In the rows, 128 means zero.
The rows of A fall into 3 groups, which share some directions, and each row is roughly a mix of its group's hidden directions, except one row that fits no group.
A, 94 rows:
178, 175, 115, 169, 121, 146, 125, 104, 180, 160, 149, 114, 155
141, 163, 184, 150, 165, 150, 146, 108, 130, 157, 72, 105, 153
136, 145, 140, 141, 185, 95, 124, 175, 142, 168, 93, 141, 175
148, 134, 121, 108, 128, 67, 128, 155, 96, 145, 178, 187, 129
89, 121, 133, 119, 178, 79, 148, 171, 128, 173, 94, 147, 145
117, 100, 97, 111, 68, 115, 157, 104, 145, 126, 186, 107, 93
110, 145, 151, 114, 172, 110, 112, 124, 61, 103, 142, 160, 177
137, 190, 157, 123, 92, 144, 110, 88, 105, 86, 172, 123, 121
134, 138, 122, 155, 95, 150, 152, 70, 178, 138, 114, 69, 131
144, 117, 136, 157, 99, 80, 182, 119, 162, 184, 134, 98, 124
102, 98, 115, 141, 143, 110, 102, 119, 108, 58, 188, 133, 107
154, 157, 161, 153, 159, 93, 161, 127, 95, 185, 126, 116, 169
112, 102, 171, 90, 119, 102, 168, 101, 144, 143, 132, 92, 69
112, 160, 131, 110, 88, 162, 87, 99, 114, 66, 164, 143, 115
155, 110, 133, 145, 131, 113, 172, 155, 177, 181, 93, 93, 102
179, 151, 84, 136, 75, 158, 111, 100, 152, 87, 139, 140, 115
169, 137, 160, 161, 153, 121, 156, 154, 109, 189, 103, 109, 168
145, 156, 148, 113, 166, 143, 169, 160, 165, 190, 122, 93, 136
150, 141, 70, 151, 93, 167, 91, 119, 153, 75, 144, 141, 124
147, 149, 162, 146, 129, 157, 164, 73, 155, 162, 96, 85, 148
132, 95, 115, 149, 131, 79, 115, 205, 113, 152, 139, 162, 113
150, 151, 70, 103, 144, 118, 127, 81, 177, 113, 113, 164, 158
136, 74, 67, 142, 87, 132, 127, 111, 183, 124, 129, 104, 130
123, 101, 164, 166, 81, 134, 76, 122, 96, 77, 123, 124, 107
168, 111, 154, 155, 160, 126, 158, 175, 134, 176, 84, 107, 149
120, 163, 87, 137, 115, 140, 86, 98, 100, 81, 167, 163, 159
149, 154, 82, 144, 82, 155, 104, 102, 161, 75, 155, 129, 105
101, 201, 119, 131, 125, 73, 111, 117, 143, 77, 124, 124, 139
149, 134, 71, 116, 95, 159, 89, 92, 132, 102, 178, 152, 128
107, 162, 69, 97, 177, 118, 140, 102, 174, 110, 157, 120, 134
150, 105, 82, 122, 81, 179, 119, 82, 144, 127, 173, 120, 116
86, 164, 111, 111, 138, 145, 85, 122, 125, 48, 111, 125, 129
166, 106, 103, 138, 88, 172, 143, 73, 157, 164, 152, 106, 128
148, 77, 125, 120, 122, 108, 174, 107, 171, 150, 123, 87, 78
131, 139, 88, 113, 145, 97, 155, 147, 109, 178, 97, 180, 171
82, 124, 173, 93, 160, 129, 159, 117, 140, 182, 100, 92, 129
82, 161, 192, 135, 151, 112, 156, 155, 108, 125, 99, 94, 107
180, 183, 77, 128, 105, 157, 126, 118, 180, 117, 129, 123, 128
107, 101, 111, 100, 82, 166, 100, 92, 140, 82, 155, 128, 87
92, 135, 157, 98, 147, 149, 176, 139, 132, 179, 140, 73, 104
133, 92, 107, 104, 88, 84, 161, 133, 124, 150, 194, 144, 105
100, 198, 124, 127, 106, 96, 133, 84, 152, 84, 135, 98, 129
73, 129, 129, 154, 102, 82, 144, 166, 148, 107, 122, 81, 89
80, 80, 150, 134, 112, 97, 108, 120, 62, 116, 110, 159, 132
159, 175, 67, 153, 125, 120, 89, 136, 154, 85, 129, 150, 148
162, 117, 97, 101, 139, 65, 132, 110, 150, 130, 129, 174, 179
149, 141, 86, 158, 129, 104, 74, 121, 141, 66, 127, 164, 151
139, 123, 211, 108, 153, 108, 168, 138, 108, 154, 114, 95, 115
170, 140, 93, 131, 113, 75, 112, 135, 122, 149, 177, 183, 142
157, 174, 120, 161, 92, 185, 86, 129, 109, 107, 142, 138, 162
159, 152, 97, 130, 107, 197, 89, 83, 122, 118, 161, 139, 128
103, 149, 116, 133, 140, 140, 70, 181, 89, 85, 139, 158, 104
172, 184, 57, 140, 114, 135, 113, 136, 157, 104, 132, 144, 141
106, 99, 185, 92, 118, 112, 163, 101, 124, 169, 131, 94, 88
107, 107, 52, 129, 100, 132, 113, 127, 187, 112, 127, 140, 94
136, 175, 114, 140, 119, 126, 105, 81, 84, 96, 178, 148, 164
137, 116, 88, 158, 116, 107, 87, 131, 103, 61, 162, 165, 129
136, 140, 172, 142, 178, 89, 145, 152, 127, 154, 69, 136, 162
115, 131, 155, 78, 118, 111, 160, 128, 80, 134, 193, 150, 100
117, 90, 134, 92, 119, 152, 189, 113, 105, 151, 179, 115, 91
113, 124, 107, 139, 81, 149, 148, 78, 174, 116, 131, 67, 113
99, 83, 195, 110, 163, 118, 155, 131, 115, 176, 114, 114, 131
148, 69, 159, 115, 120, 132, 169, 121, 154, 160, 113, 82, 86
138, 177, 118, 127, 131, 142, 95, 93, 199, 101, 100, 99, 134
125, 81, 191, 103, 114, 143, 154, 112, 112, 173, 122, 88, 104
135, 92, 135, 114, 79, 198, 96, 100, 117, 97, 147, 117, 111
105, 75, 182, 95, 116, 155, 130, 102, 82, 163, 133, 110, 126
103, 74, 128, 120, 128, 118, 156, 145, 156, 201, 95, 110, 107
95, 81, 188, 114, 107, 144, 153, 118, 87, 152, 132, 102, 95
112, 180, 145, 129, 175, 129, 113, 143, 186, 141, 104, 77, 138
89, 88, 179, 79, 157, 124, 173, 146, 102, 124, 108, 117, 120
158, 109, 141, 115, 172, 83, 130, 162, 110, 156, 111, 184, 166
158, 210, 156, 164, 131, 135, 121, 163, 116, 136, 117, 131, 162
134, 69, 146, 126, 120, 131, 163, 108, 128, 202, 119, 92, 118
88, 85, 178, 109, 147, 128, 167, 140, 93, 164, 149, 104, 105
136, 61, 136, 108, 159, 93, 176, 130, 154, 146, 108, 103, 95
167, 186, 92, 125, 149, 134, 125, 130, 195, 140, 106, 124, 156
120, 97, 202, 138, 132, 143, 147, 166, 104, 163, 137, 89, 106
143, 156, 48, 100, 150, 121, 168, 133, 139, 140, 161, 156, 140
159, 65, 76, 97, 101, 129, 129, 111, 139, 139, 171, 158, 136
117, 121, 162, 97, 156, 130, 180, 140, 133, 205, 103, 115, 139
141, 107, 90, 153, 88, 116, 100, 127, 82, 78, 150, 176, 125
134, 120, 175, 105, 155, 136, 172, 138, 147, 201, 100, 109, 140
122, 88, 95, 105, 76, 143, 141, 117, 123, 128, 195, 123, 88
161, 157, 159, 147, 94, 160, 92, 107, 177, 115, 84, 98, 124
134, 96, 91, 130, 89, 126, 113, 92, 98, 71, 163, 166, 112
132, 80, 181, 112, 166, 120, 151, 119, 73, 163, 123, 114, 156
127, 125, 155, 128, 143, 88, 177, 152, 159, 191, 98, 101, 104
111, 125, 91, 107, 135, 130, 95, 120, 129, 40, 148, 160, 119
135, 129, 80, 129, 99, 160, 90, 108, 144, 56, 153, 144, 114
131, 159, 105, 142, 133, 141, 91, 108, 172, 61, 161, 96, 108
144, 135, 154, 169, 163, 92, 139, 150, 150, 163, 65, 120, 160
126, 139, 168, 169, 115, 148, 168, 113, 146, 171, 105, 66, 111
157, 119, 82, 123, 87, 181, 112, 75, 145, 124, 169, 126, 126
Here is one row of each group, with its name. Which group are the others in?
169, 103, 148, 137, 174, 122, 135, 139, 133, 173, 79, 154, 175 | M
122, 140, 174, 135, 179, 109, 122, 160, 154, 172, 82, 110, 161 | U
125, 138, 210, 115, 107, 158, 133, 127, 88, 171, 125, 101, 131 | W

72, 98, 184, 124, 136, 133, 112, 101, 124, 101, 142, 80, 94 | U
122, 127, 109, 116, 88, 192, 114, 103, 109, 113, 183, 116, 87 | M
116, 159, 113, 129, 93, 192, 110, 83, 130, 97, 157, 95, 102 | M
137, 144, 103, 71, 129, 137, 102, 92, 107, 87, 170, 174, 145 | M
156, 48, 130, 119, 129, 135, 163, 123, 158, 139, 112, 90, 91 | W
145, 115, 120, 139, 76, 181, 122, 149, 184, 134, 107, 101, 87 | W
92, 136, 111, 124, 148, 163, 87, 123, 146, 60, 80, 108, 137 | M
133, 103, 128, 106, 112, 98, 168, 90, 171, 123, 144, 94, 64 | W
133, 169, 194, 122, 132, 147, 172, 99, 96, 167, 146, 110, 113 | M
